(in the rows, 128 means zero)
One turn moves each row of this set onto another row. After a few examples, where does it send each row asked below?
kisak: [115 147 114 183 123 127  88 118 129 110  77 134 112 127 126 117 156 115
 109  68 110 124 122 133 142 107 132 132 117  93 120 147 120 142 103 113
 139]
zevet: [158 115 132 153 115 155 108 153 169 154 150 152 148 153 128 146 106 127
 134 160 140 137 151 135 120 121 108 122 107 150  95 146 108 104 115 140
 112]
Puno: [165 114  91 131 163 121  94 127 155 161 165 129 137 133  89 108  96 133
 147 129  94 127 101 136 130 123 122 103  82 129  65 153 117 127 149 129
 119]
Bes: [153 102 107 128 145 139 100 148 164 162 155 132 140 151 113  83 120 140
 129 137 111 140 113 139 133 117 131 117  66 139  59 150 107 109 149 127
 113]
Tefo: [117 122  95 115 144  97  82  99 145 136 135 108 130 110 110 120 120 123
 173 156 125 130 101 134 127 106 116 107 129 135 117 159 124  97  93 108
 108]
ludag: [115 148 116 179 133 122  80 118 123 110  77 131 108 125 126 105 160 119
 112  64 106 125 116 131 138 108 136 131 107 102 122 143 122 140 108 117
 138]
Kegum: [172 119 101 150 132 141 102 141 147 147 159 150 148 138 103 164  92 119
 147 146 127 120 139 141 120 125  94 114 128 149  97 153 112 120 127 138
 129]
reta: [140 120 123 121 130 122  85 145 152 165 141 130 139 145 103 108 141 151
 164 137 129 126 123 134 109  93 128 107  95 144  88 123 135  79 108 132
  77]
Bise: [169 113 113 132 161 102 100 152 148 160 160 154 133 138 104 123 118 107
 148 117 124  78 113 155 106 125 117 105 101 161 112 156 138 119 162 149
 125]
tezu: [120 146 123 186 123 129  92 122 131 110  81 144 111 134 132 122 150 114
 107  64 115 114 122 134 139 113 134 128 119  96 128 146 123 143 106 117
 145]
Mon: [126 109  97 109 167  98  82  99 151 139 149 111 124 118 118  87 106 127
 157 142 106 127  81 133 138 128 131 103  93 135 104 165 114 115 127 109
 131]
Lub: [105 138 116 183 107 148 127 122 136 104  82 156 148 152 136 118 137 120
  96  76 111 126 120 105 119 108 132 130 105 122 123 157 126 112  97 145
 104]
vorep: [120 145 123 178 134 128  78 117 122 108  82 137 108 132 132 104 150 126
 109  62 103 122 115 128 140 121 139 125 102 102 124 138 118 145 112 119
 148]
riv: [108 134 122 181 119 141 126 129 138 106  87 162 143 154 144 105 137 111
  87  68 109 114 114 109 119 118 138 129  92 131 129 163 128 119 117 152
 115]
pel: [138  99 121 113 162  99  92 117 150 137 156 143 124 138 138 104  99 120
 152 129 124  87  92 145 129 146 131  96 107 150 136 162 121 117 142 120
 150]
vik: [156 108 138 136 143 119 104 170 162 161 150 155 133 152 131 104 137 112
 133 132 139  97 129 154 106 121 128 118  82 174 112 152 129 103 156 152
 114]
far: [ 98 139 105 177 115 138 126 118 138 109  78 144 145 143 128 101 146 117
  95  74 103 133 109 105 123 100 136 132  93 115 110 162 130 111 101 140
  95]
Nevi: [122 117 100 134 138  98 115 111 172 138 135 126 131 112 122 142 117  82
 154 160 143 112 113 149 130 109 110 122 140 130 125 189 127 110 108 113
 122]
tedir: [110 129 112 172 122 147 117 124 127 103  89 154 145 156 141  90 134 130
  88  65  97 128 108 103 125 120 138 125  82 133 115 155 119 119 118 145
 117]
Pedi: [154 136 100 157 152 104 111 133 174 164 147 123 133 106  88 143 118  81
 148 154 120 125 123 143 114 100 109 125 108 136  89 179 136 123 131 144
  96]
veta: [153 134 108 128 151 106  77 126 138 160 150 125 135 121  83 132 118 138
 178 136 112 116 117 130 105 102 115  98 112 144  99 131 142 100 111 139
  87]
nise: [121 143 127 184 132 128  88 121 132 112  84 144 109 135 137 112 145 117
 103  62 108 114 117 132 140 120 138 126 106  99 127 145 119 150 115 120
 151]
kina: [140 102 111 131 135 121 113 117 163 132 153 149 136 138 138 145  85 105
 143 149 140 100 113 147 138 140 112 109 136 135 128 177 108 120 123 113
 154]
Bunu: [101 134 108 165 122 136 112 122 122 106  82 146 142 150 131  88 149 132
 101  64 100 125 105 103 117 105 140 124  87 131 118 148 130 108 108 143
 100]
pap: [137 129 126 154 135 117 122 147 195 173 137 127 135 126 111 121 136  94
 138 158 132 134 129 143 118  92 127 130  89 127  82 169 136 103 121 141
  78]

Bunu -> tedir
Nevi -> Tefo
Bise -> Kegum
And these:
vorep -> nise
reta -> Bes

